In the rows, zero is written as 128.
Each path is a new rotation, seen through one point. The rows after it are directions, each followed by how far the rotation turns it, in degrees a step (0 if it stays put).
Each turn is a multiple of 5 degrees from 10 to 175, or 0.
Each row of a path follows its step; steps can be skipped.

step 1: [131 117 134 132 122 127 126 135 116 123 136 122 114 128 126 142 131 116
 132 120 119 132 133 125 139 133 127 136 126 121 121 126 130 119 130 134
 121 128 135 137 120 139 123 125 131 118 134 124 124 127 128 134 132 136
 127 130 119 118 131 129 136 119 121 132 123 107 116 132 111 125 110 135
 133 140 136 123 126 136 120 129 127 134 112]
step 8: [129 131 129 139 126 129 110 124 122 140 133 126 118 120 136 121 132 123
 118 132 121 133 127 116 120 121 120 133 132 123 121 118 123 111 120 134
 138 124 135 120 119 122 140 117 120 141 127 127 125 125 131 121 134 140
 137 114 123 142 123 130 140 131 133 128 128 117 136 140 134 136 124 138
 132 132 131 132 124 128 123 125 118 138 120]
step 14: [129 119 134 121 133 125 122 121 135 140 123 136 131 116 132 134 120 137
 133 139 141 140 127 141 111 131 131 121 137 117 126 117 142 127 115 128
 130 129 120 124 118 130 119 130 123 121 117 129 132 124 123 121 138 124
 122 123 131 136 129 117 122 132 129 127 116 130 137 133 118 134 130 136
 125 139 123 125 120 119 131 123 120 147 125]
step 24: [108 122 139 124 129 136 113 121 123 132 115 118 121 136 132 136 126 126
 123 143 127 136 121 130 112 128 127 134 127 131 124 125 136 124 129 119
 132 132 130 142 141 133 128 123 109 125 134 127 125 126 132 127 136 126
 120 121 129 134 138 122 125 126 132 116 123 120 145 129 138 129 115 120
 123 133 131 121 116 129 134 124 133 127 137]
step 27: [131 121 119 133 116 132 105 133 125 126 123 133 132 131 125 129 142 119
 134 127 115 126 131 128 117 129 140 133 126 136 129 133 135 129 128 119
 122 130 124 132 135 121 122 132 131 131 142 117 121 135 131 126 139 140
 128 124 126 131 116 125 128 123 126 120 132 113 139 125 138 123 118 131
 120 127 140 125 128 141 120 118 134 137 146]
step 28: [126 115 126 138 122 124 123 124 126 132 125 131 125 115 137 128 130 123
 125 121 133 130 120 115 132 140 126 130 124 136 129 128 134 135 134 129
 133 143 134 127 108 116 110 130 124 125 127 122 126 140 122 118 141 127
 141 121 122 125 123 130 138 124 119 124 136 132 119 113 128 133 128 123
 120 135 126 119 119 135 113 136 136 129 125]
step 29: [138 122 118 126 125 136 142 126 132 145 128 128 130 109 134 130 131 127
 132 126 129 151 124 133 111 128 132 124 130 127 120 132 137 136 119 130
 124 118 133 132 122 124 122 126 118 120 131 129 135 135 131 120 129 133
 119 125 110 126 122 121 132 123 127 137 135 114 122 140 119 137 126 123
 127 127 124 125 136 131 119 128 124 132 112]
Directions:
[125 128 128 129 129 126 133 125 127 129 126 128 130 126 126 130 128 130
 129 128 128 131 126 125 129 127 128 127 130 129 126 126 131 128 127 126
 130 127 128 127 129 127 127 133 127 126 127 129 128 127 130 128 129 131
 128 128 131 128 130 127 129 127 127 130 130 130 130 125 128 130 131 129
 130 132 126 129 129 128 125 126 131 128 128]
100
[127 128 128 126 131 125 129 127 128 126 127 127 129 126 129 128 128 130
 129 128 129 130 127 125 127 127 126 127 125 126 127 128 126 131 127 126
 128 128 129 125 126 131 128 127 125 129 128 129 129 129 132 127 128 127
 127 130 125 133 127 130 127 128 126 125 125 130 128 129 127 129 128 127
 130 128 130 128 128 129 133 129 127 131 127]
45
[130 124 126 128 127 130 128 130 130 128 126 129 129 129 125 127 125 128
 125 131 129 126 126 125 131 129 126 129 128 127 128 127 130 129 127 125
 127 130 127 129 129 128 128 130 126 130 130 131 130 131 125 127 130 127
 126 128 127 129 130 127 128 128 130 131 127 129 126 127 131 126 125 129
 130 129 130 130 125 130 129 127 130 128 131]
100
